In the data rows, zero lies at 4.5, halfway between 4 and 5.
Each row below has a hidden score, from 0 to 40, with 20 about the middle. What is it? The score is a weighted sum of the row's numbers plus the product of two more (or one squared), each taken from its middle value.
3;5;5;2;2;3;5;5;3;5;4;7;4;2;3;2: 13
6;3;4;4;2;4;3;4;4;5;5;7;6;7;4;5: 14
4;5;5;5;2;4;6;4;7;4;4;3;2;5;3;5: 31
6;5;4;4;5;5;5;6;4;4;3;2;5;2;6;4: 13
6;5;5;6;5;5;5;4;7;5;6;3;3;5;5;6: 27
5;4;2;4;5;6;5;3;2;2;3;6;6;5;4;5: 18
3;5;4;4;3;3;4;3;4;3;1;2;1;5;2;4: 29
4;4;6;5;5;5;6;7;5;6;3;5;3;3;4;5: 17
2;4;5;6;4;4;2;4;6;7;8;4;5;5;5;2: 19
5;3;4;4;4;6;5;5;2;2;2;1;1;1;3;4: 20
4;5;5;1;7;3;4;9;6;7;5;6;7;5;9;2: 5
3;4;5;7;5;3;4;4;8;7;6;4;4;6;3;4: 24
5;5;5;5;6;3;2;4;4;5;4;2;4;4;6;6: 29
5;3;3;5;4;7;6;5;4;6;4;3;4;4;6;5: 16
3;3;3;3;3;3;3;4;4;5;3;6;4;3;4;4: 14
8;6;5;5;6;5;4;4;6;7;8;5;3;3;4;5: 29
3;4;3;4;4;4;3;2;2;3;4;3;2;4;3;4: 19
5;6;5;5;4;4;5;3;5;4;5;5;6;7;4;5: 29
6;5;4;5;7;4;1;4;3;4;4;4;3;5;6;4: 16
5;5;6;2;8;4;6;6;6;5;6;5;7;1;3;3: 37
5;4;3;4;1;4;6;5;7;5;3;3;3;3;3;6: 24
3;4;4;4;2;4;5;5;4;4;3;6;5;5;3;5: 16
3;2;2;1;5;4;5;5;5;5;6;4;4;3;4;2: 12
5;7;6;3;8;2;2;9;7;6;4;1;9;1;9;0: 6
7;5;6;9;7;7;5;3;4;1;3;1;3;3;3;5: 31
7;5;3;3;3;5;7;5;6;6;6;7;4;4;5;7: 25
4;4;6;6;4;8;8;6;6;5;6;4;4;3;2;3: 17
5;6;6;6;7;6;6;5;4;1;3;1;6;6;6;3: 27
5;3;3;6;4;7;6;4;5;5;5;7;6;6;4;6: 17
4;5;6;5;3;4;4;3;4;5;5;6;4;5;5;6: 17
1;0;3;5;6;4;5;4;4;2;1;2;3;4;3;4: 24
5;5;5;6;8;5;2;4;6;6;7;4;4;4;6;2: 20
5;6;5;4;4;5;6;7;4;5;4;7;5;3;4;4: 14
2;3;4;3;5;2;3;5;3;5;4;7;6;3;6;3: 10
4;6;5;3;2;2;4;6;6;7;7;8;6;3;3;4: 20
3;4;3;7;7;5;3;3;5;5;5;3;4;4;4;4: 22
7;5;3;5;4;7;7;4;5;5;7;5;5;7;6;7: 22
4;4;4;3;3;5;4;6;3;4;3;3;6;5;6;3: 13
7;4;3;5;3;7;4;3;1;3;5;7;5;4;3;6: 18
4;5;4;6;4;7;4;4;4;3;3;3;3;5;2;3: 31
5;5;5;4;7;4;4;5;5;6;6;4;7;6;6;5: 27
4;7;8;4;7;3;3;7;3;4;2;6;5;3;7;2: 11
6;7;5;6;3;6;4;3;4;5;6;7;4;5;4;7: 10
3;5;2;2;3;4;3;4;3;6;5;5;3;4;2;5: 14
3;5;4;3;3;3;4;4;3;4;5;6;7;4;6;3: 17
3;7;8;0;6;1;2;9;4;7;4;8;6;0;7;0: 1
4;4;4;6;6;5;4;3;4;4;6;5;4;5;4;4: 22
5;5;4;5;2;5;5;2;3;3;6;4;3;4;3;4: 27
6;4;4;3;4;4;4;4;4;5;4;7;4;2;4;6: 30
6;7;5;0;3;0;2;7;6;6;6;7;7;1;5;3: 20
4;4;5;5;5;6;6;4;4;4;4;4;4;7;5;4: 17
5;6;5;4;3;4;6;4;4;4;4;7;6;4;3;5: 24
8;8;8;3;7;5;5;7;6;4;9;5;8;5;7;2: 27
5;5;4;5;3;6;6;4;4;3;2;3;4;5;3;5: 25
4;3;4;5;3;7;5;3;6;7;6;5;6;8;6;5: 12
3;4;3;6;3;6;5;2;3;2;4;5;4;6;4;6: 19
2;4;4;3;7;5;4;6;4;6;4;7;6;3;5;3: 15
4;3;2;3;3;5;6;4;4;5;3;4;5;5;4;6: 20
5;2;3;5;3;5;5;3;4;5;5;5;4;7;6;8: 31
2;3;3;4;3;5;7;5;5;4;3;5;5;6;6;6: 16
4;3;4;5;4;5;4;3;2;6;6;7;3;3;4;6: 32
3;3;3;2;6;5;6;7;5;4;8;4;6;3;5;2: 22
2;3;5;3;4;2;4;4;5;7;5;7;5;5;3;4: 18
3;4;5;7;5;5;3;3;4;6;6;2;3;5;4;5: 16
4;4;5;2;7;2;1;6;6;9;9;8;8;1;7;0: 7
6;7;9;6;7;4;4;3;4;5;6;5;5;6;5;5: 26
6;5;5;4;5;4;5;5;8;7;9;7;7;7;5;4: 23
4;3;5;4;5;5;5;6;3;6;6;9;6;5;6;4: 15
2;4;5;6;4;5;4;2;3;4;2;3;2;3;3;5: 21
5;4;2;5;5;6;7;4;6;2;3;1;4;4;3;5: 26
6;5;7;4;9;4;4;7;6;5;5;3;4;3;4;3: 29
5;4;5;4;3;5;6;6;5;5;6;6;5;4;4;4: 16
4;5;6;7;6;6;4;2;6;5;5;3;3;6;3;4: 26
4;5;6;6;3;4;4;4;3;5;3;7;4;5;4;6: 11
6;7;6;0;5;0;3;9;6;8;6;7;9;2;7;2: 5
5;6;4;3;4;4;6;5;6;5;5;3;3;3;1;4: 26
4;3;3;4;4;5;5;5;4;5;2;4;2;4;4;7: 25
2;2;4;7;2;4;3;3;5;3;3;4;4;7;5;6: 11
3;3;3;5;6;3;2;1;4;4;5;3;4;4;3;4: 27
2;4;5;6;4;4;4;3;2;1;1;5;5;5;3;4: 23
7;5;3;5;3;5;4;2;4;5;5;5;4;5;5;8: 27
5;5;4;4;2;5;6;6;3;3;5;5;7;5;7;5: 15
4;3;3;5;4;4;4;3;6;5;5;5;6;5;4;6: 26
9;9;9;4;9;5;3;7;7;5;9;4;9;3;4;0: 36
7;5;3;3;2;4;5;4;4;6;6;8;5;6;7;8: 21
4;5;4;4;5;5;4;4;4;6;4;6;4;4;4;5: 18
2;1;3;6;5;7;5;2;2;3;4;6;3;6;2;4: 17
3;4;6;8;4;5;4;3;5;3;4;5;4;6;3;6: 10
6;5;4;5;4;3;4;2;5;4;6;4;6;5;4;4: 27
4;4;5;6;4;7;7;6;7;6;5;4;1;4;2;4: 15
7;5;4;5;4;5;6;5;6;5;6;6;5;6;5;6: 21
7;7;5;6;4;6;6;4;6;3;4;1;3;6;6;7: 28
4;1;3;4;4;4;4;3;5;5;5;4;6;5;5;4: 23
5;4;4;5;6;4;3;3;3;6;6;6;5;7;7;6: 26
4;4;5;6;5;6;8;5;7;5;4;4;3;4;4;6: 25
7;7;8;5;7;4;4;6;7;4;6;4;5;4;3;3: 31
4;4;6;6;4;3;3;4;5;3;3;1;3;4;4;4: 26
7;5;6;7;5;4;4;4;5;4;5;6;6;7;8;7: 22
7;7;6;3;8;2;2;6;6;4;6;2;5;5;6;4: 28
4;5;5;7;5;5;4;3;3;3;3;4;5;6;3;5: 22
6;5;6;7;6;6;6;4;5;5;7;6;7;4;4;5: 27
4;2;5;6;4;7;5;3;3;5;2;3;3;6;5;5: 16
4;6;3;2;4;4;4;8;6;8;5;3;8;2;5;1: 15
7;9;7;0;9;1;1;9;7;8;7;5;7;0;8;0: 1
3;1;3;6;4;7;6;4;4;2;4;4;3;5;4;5: 20
5;4;5;6;7;8;7;6;5;4;6;3;3;5;4;4: 21
2;2;3;6;4;6;5;2;4;2;3;4;4;6;2;4: 23
6;7;8;3;7;6;7;9;5;5;4;6;5;0;4;0: 8
5;4;6;4;4;4;5;5;3;7;4;8;5;5;6;5: 14
6;4;4;6;4;4;3;3;5;5;4;1;1;3;3;5: 23
4;6;7;6;6;5;5;5;4;4;1;2;6;5;7;4: 19
5;5;5;5;4;5;5;5;6;5;3;3;2;3;4;5: 21
7;7;7;4;6;3;3;5;5;3;5;2;5;6;8;4: 26
5;5;5;4;4;4;5;4;2;1;2;5;5;4;6;6: 23
5;4;4;4;5;5;7;6;7;5;2;5;5;6;4;6: 20
4;6;4;2;5;3;3;6;4;4;4;6;7;2;4;3: 19
2;2;1;6;3;7;6;4;5;3;4;3;2;5;3;7: 13
5;4;6;6;5;6;4;4;3;5;6;5;5;3;3;2: 17
1;2;3;4;2;3;4;4;4;3;3;6;5;3;1;3: 21
5;5;5;6;3;5;5;3;2;1;1;4;4;5;3;6: 23
4;4;4;4;4;5;7;6;5;5;5;4;3;3;4;4: 16
4;4;5;5;4;2;1;5;5;5;6;2;3;3;6;2: 19
2;1;3;6;5;7;5;4;5;6;7;6;4;6;3;5: 15
3;3;5;8;4;6;6;5;6;5;5;4;5;5;6;5: 14
4;3;3;4;3;7;7;4;4;4;5;7;5;6;3;6: 16
4;3;2;4;3;7;7;5;6;6;3;3;3;5;5;6: 16
3;5;6;4;6;3;2;3;1;5;5;5;6;2;5;2: 13
4;3;4;6;4;6;5;3;6;6;5;4;4;5;3;5: 21
5;5;5;5;3;6;4;3;3;4;3;3;3;6;4;6: 15
4;3;4;4;3;4;3;4;2;2;2;6;7;5;5;4: 16
2;2;3;4;4;4;4;4;5;5;3;8;4;5;3;5: 16
3;5;6;5;4;3;4;4;6;7;5;7;3;3;1;5: 18
5;5;5;5;5;3;3;4;5;4;4;2;4;6;6;5: 23
6;7;7;3;9;2;2;8;9;7;7;2;5;4;6;2: 25
5;5;4;5;4;4;6;6;9;6;7;3;3;4;4;5: 26
5;4;5;3;9;7;7;5;3;2;8;6;8;6;6;2: 29
4;4;4;7;4;5;4;2;4;5;4;3;4;6;4;4: 22
5;6;4;5;5;4;4;5;8;6;7;5;5;6;5;4: 29
5;6;6;4;8;3;4;4;3;1;5;2;3;4;4;3: 24
8;7;7;4;7;2;1;2;1;1;3;3;6;5;7;6: 34
5;3;4;6;4;5;5;4;6;5;3;3;3;6;5;6: 20
5;3;2;5;4;7;7;5;5;6;5;7;6;6;6;7: 20
7;6;4;5;6;7;5;4;4;4;3;4;5;6;4;6: 22
2;3;3;4;1;6;6;5;5;6;5;5;5;6;3;5: 5
6;4;3;5;4;7;7;4;6;5;5;6;5;6;4;6: 21
5;5;4;4;4;4;3;4;4;6;7;5;4;6;4;4: 17
2;0;1;5;4;7;7;4;6;4;2;3;2;6;3;5: 18
4;6;8;3;4;2;4;7;5;6;4;7;4;2;2;2: 18
5;5;5;4;3;1;3;5;6;6;4;5;3;6;2;4: 26
4;3;4;6;5;6;4;4;6;7;5;5;4;5;4;5: 17
2;4;4;4;3;4;4;3;5;5;3;3;2;4;2;3: 24
5;5;3;5;5;5;4;3;5;4;4;1;2;5;3;5: 25
4;7;4;1;5;3;4;9;7;6;3;0;8;4;8;0: 24
9;5;4;6;3;6;6;4;5;4;4;4;3;6;8;9: 26
6;6;5;6;6;6;2;4;5;4;5;3;3;1;1;2: 32
6;5;4;6;5;6;5;3;6;6;8;5;5;7;5;6: 22
8;5;4;2;3;1;2;4;3;3;7;4;3;3;6;5: 23
3;6;5;2;4;4;5;6;3;5;7;4;3;0;2;2: 17
6;9;8;6;8;6;5;6;7;6;6;4;4;4;3;4: 23
6;5;4;3;7;4;3;5;5;5;6;4;6;6;8;4: 21
7;5;5;6;6;5;4;3;4;3;5;3;5;7;7;7: 31
3;3;5;6;7;7;5;4;6;6;8;3;1;5;7;4: 29
2;2;3;1;5;1;2;5;5;6;4;6;5;3;7;3: 12
6;5;4;2;2;3;5;7;4;6;5;6;6;5;8;5: 9
4;7;5;0;9;2;3;9;9;4;8;2;7;3;5;0: 28
6;4;3;4;2;4;3;4;3;5;6;5;3;4;3;5: 16
5;3;3;4;2;3;5;3;6;3;4;4;5;5;4;6: 28
4;9;7;2;4;0;1;6;4;6;4;5;6;2;3;2: 34
2;2;3;5;3;6;7;5;5;4;5;4;4;6;4;6: 14
5;5;3;4;4;5;5;1;2;2;4;3;3;5;4;6: 26
5;4;4;5;2;4;6;2;4;2;4;5;4;6;5;7: 26
4;6;4;3;3;4;6;5;3;4;2;4;3;2;3;4: 14
4;3;3;5;3;4;4;2;5;4;2;2;3;6;4;6: 23
2;2;1;4;4;4;3;3;4;5;4;5;5;5;4;4: 14
4;4;3;4;4;4;6;6;6;6;1;3;1;5;4;6: 13
6;8;8;3;5;2;3;6;3;5;5;7;6;0;5;3: 18
5;4;4;5;3;8;7;5;6;6;5;5;3;6;4;6: 9
8;6;4;4;5;6;6;4;1;1;4;4;5;5;6;6: 22
2;2;4;6;5;6;4;4;4;8;5;7;2;4;2;5: 15
5;4;4;2;3;3;6;5;3;2;2;5;3;3;4;6: 23
2;2;5;6;6;6;2;1;1;4;1;6;4;5;3;3: 14
5;6;5;1;7;1;3;7;6;5;4;2;3;3;5;3: 15
6;5;4;6;5;6;5;4;5;5;7;6;6;7;5;6: 18
6;7;6;2;3;0;2;6;6;5;4;3;3;2;5;4: 25
5;2;4;6;4;5;5;4;3;2;4;4;3;4;5;7: 35
6;7;7;4;5;2;4;7;6;5;3;3;5;6;7;7: 19
5;4;2;2;4;4;6;2;3;1;2;3;5;7;4;6: 22
3;2;3;5;4;6;6;3;4;6;6;7;5;7;4;5: 17
3;3;4;6;3;6;6;5;8;6;5;4;4;7;4;5: 13
6;7;7;5;9;3;0;7;8;8;9;7;6;3;8;0: 20
